Each row is where one point has got to under a steady rotation. How many steps took it there?
The counts run from 0 to 749.
[ -4   2  -3  15  25 -18 -12  10   5 -17   4 -28  22  12 -12   6  -2  14
  -8 -33  12  30 -14  -2   7] => 450
[ 15 -14   5   2  11   2   6  11 -10   0   2  31   7   3 -41  -2   4  14
 -42  -9   5   1 -15  -1  -6] => 457
[  9  -2   0   7   6   8  31 -34  20 -15  14   6 -12  17   7  11 -16   0
  -5 -23  20  24   4   1   7] => 368
[  8 -20 -12  14 -15   6   8  18  -4 -14  19  41  -5 -16 -41  16  14   3
  -2  -6  11  -8  12   5  -8] => 391
[-15  20  13   6  -1  12  -7 -22   1  28 -15 -31   6  22  -2 -16   0   4
 -19  25  11 -24  -1 -16  13] => 374
[ -3   7  -3  17  12  -8 -15  14  -2 -36  -2  -2   0  20  -6   6 -14  -1
  -6 -34   1  28  -7  25  14] => 268
[-12   0  -6 -20  -3 -31   8  -7 -36   8  -7  -9  26 -31  13   1 -11   6
  20   0  21  -7   6   1 -18] => 647
[ -9  14 -10   1   5 -10 -17  18 -15 -19 -21   2   3  20   1  -9 -21  -6
  -2 -22   2  17 -14  30  18] => 87
[-31  -5 -19  -6 -15 -18  18  -4 -30  -5   0   7   9 -14   3   2 -14   7
  16 -11  34  -2  -2  11   5] => 145
[-12  -6 -13   0 -26  -1  -3  19  11  14  -6  -1   1 -34 -26  -6  30  11
  22  15   0 -17   9 -19  -8] => 212
[ -7  10  13  -4  -5  10  18 -34  16  21  -8 -31   0  -4  14  -6   0   2
   9  19  18 -21   4 -25   4] => 729
[  3  29  16  19 -12  20 -27  12   0   0 -22  -3 -18  18   4  -4 -17 -23
  -3  21 -16 -14   9  22  14] => 232
[ 18  14  24  28   0  25  -5  -9  12   7  13  -2  -1  19 -32   8  -1   8
 -36   5   6 -13   7  -3  10] => 487
[-14   7   7 -18  -4  -2  20 -35   2  20 -11 -32   3 -11  22  -8 -11   2
  17  10  20 -13  -2 -25   1] => 582
[ 16  12  22  -2 -18   9  20 -24   0   5   4   6 -13 -18  18  18 -14 -13
  24  20  10 -22  22  -2 -11] => 614
[ -5  16   2  17  -8  14 -17  11  -1 -18 -14  13 -21  30  -6   3 -21 -22
  -8  -2 -11   7  11  35  25] => 86
[ 23   0  13  -8   9 -25   3   9 -38 -14  -6  15  14 -14  -2  16 -18 -10
   4  -7   1  16   4  23 -14] => 677
[  1  -9 -18 -32   5 -18  23 -12  16   4 -20  11  -5 -22  19 -20  -1   9
   4 -18   8  30 -13 -22  -8] => 72
[ 18   5   2 -33  23 -25   4   7 -22  20 -29  10   9 -13  -3 -12  -8   9
 -15  -9 -16  18 -17  -3 -20] => 315
[ 18  28  22  25   6   3 -32  22   2 -19  -4 -11  -7  13  -4  14  -8 -15
   7   5 -20   3  17  24  -6] => 236
[ 18   3  28  33   5  15  -5   4  11   0  24  -7  -1   7 -35  16  18   9
 -25   9   2 -12  12  -8   0] => 128
[ 25   9  24   4   2  21  -8   8  12  20  -5  11  -5  -2 -27  -7  11   7
 -29  23 -18 -23   4  -6  -7] => 637
[ -3   1   6   4 -34   2  12  -5 -19  -3  15  17 -10 -15  -3  21  -9 -15
  28  21  20 -28  24  11  -4] => 649
[  5  -6   5 -13   1   4  42 -38   6 -12  10  11 -10   2  10  13 -21   4
  -5 -18  29  16   4  -1  -2] => 727
[ 19 -14  -7  -8  -5   7  20  12   2   0   7  49  -8 -13 -39   2   7  18
 -25 -13  -1  12   2  -1 -16] => 426
[ 17  -1   4 -26   3 -13  37 -20 -11   4  -7  29  -4 -18  16   5 -20   3
   2 -14   4  17  -1   3 -17] => 106
[ -3   6  -4  19  19 -10   0   4  10 -31   0  -2   1  24  -3   3 -14   6
   3 -41  12  40 -10  11  17] => 627
[-10   3 -23   8   2  -6  -2  10  11 -33  -5  -1 -13  15   5  -7 -16   2
   4 -33  10  38  -7  19  17] => 299
[  6  13   6 -12  11   1 -18  13   5  32 -26  -2   5  -9 -19 -21  16  10
 -25  13 -20 -12 -12 -18 -10] => 312
[  6   5   5 -24  14 -32   7  -2 -32   4 -21  -9  22 -31  10  -2 -12  -4
  12  -3   7  10  -6  -2 -25] => 319
[-32  21  -8   2 -16   8 -12   0   4  14 -27 -30  -7  19  14 -18  -6  -7
   9  21   2 -18  -4   3  23] => 262
[-14  -7 -20 -17 -12  -6   2  20  18  13  -8   3  -2 -30 -22 -15  27  18
   7   8  -4  -1  -4 -27  -5] => 393
[ 35  10  19  -3  -3  21  -9   7   6  20 -11  18 -16  -6 -22  -6   3  -4
 -21  23 -29 -15   6  -4 -13] => 313
[ 24   0  14   2  -2  12  32 -31  30 -10  11  12 -25   0   9  11 -10 -14
   1  -9  20  13  12  -1  -1] => 221
[  2 -19 -26  -8  -9  -2  22   6  15 -13  -2  34 -22 -16  -7  -6   0   8
   1 -22   7  29  -1   1  -2] => 542
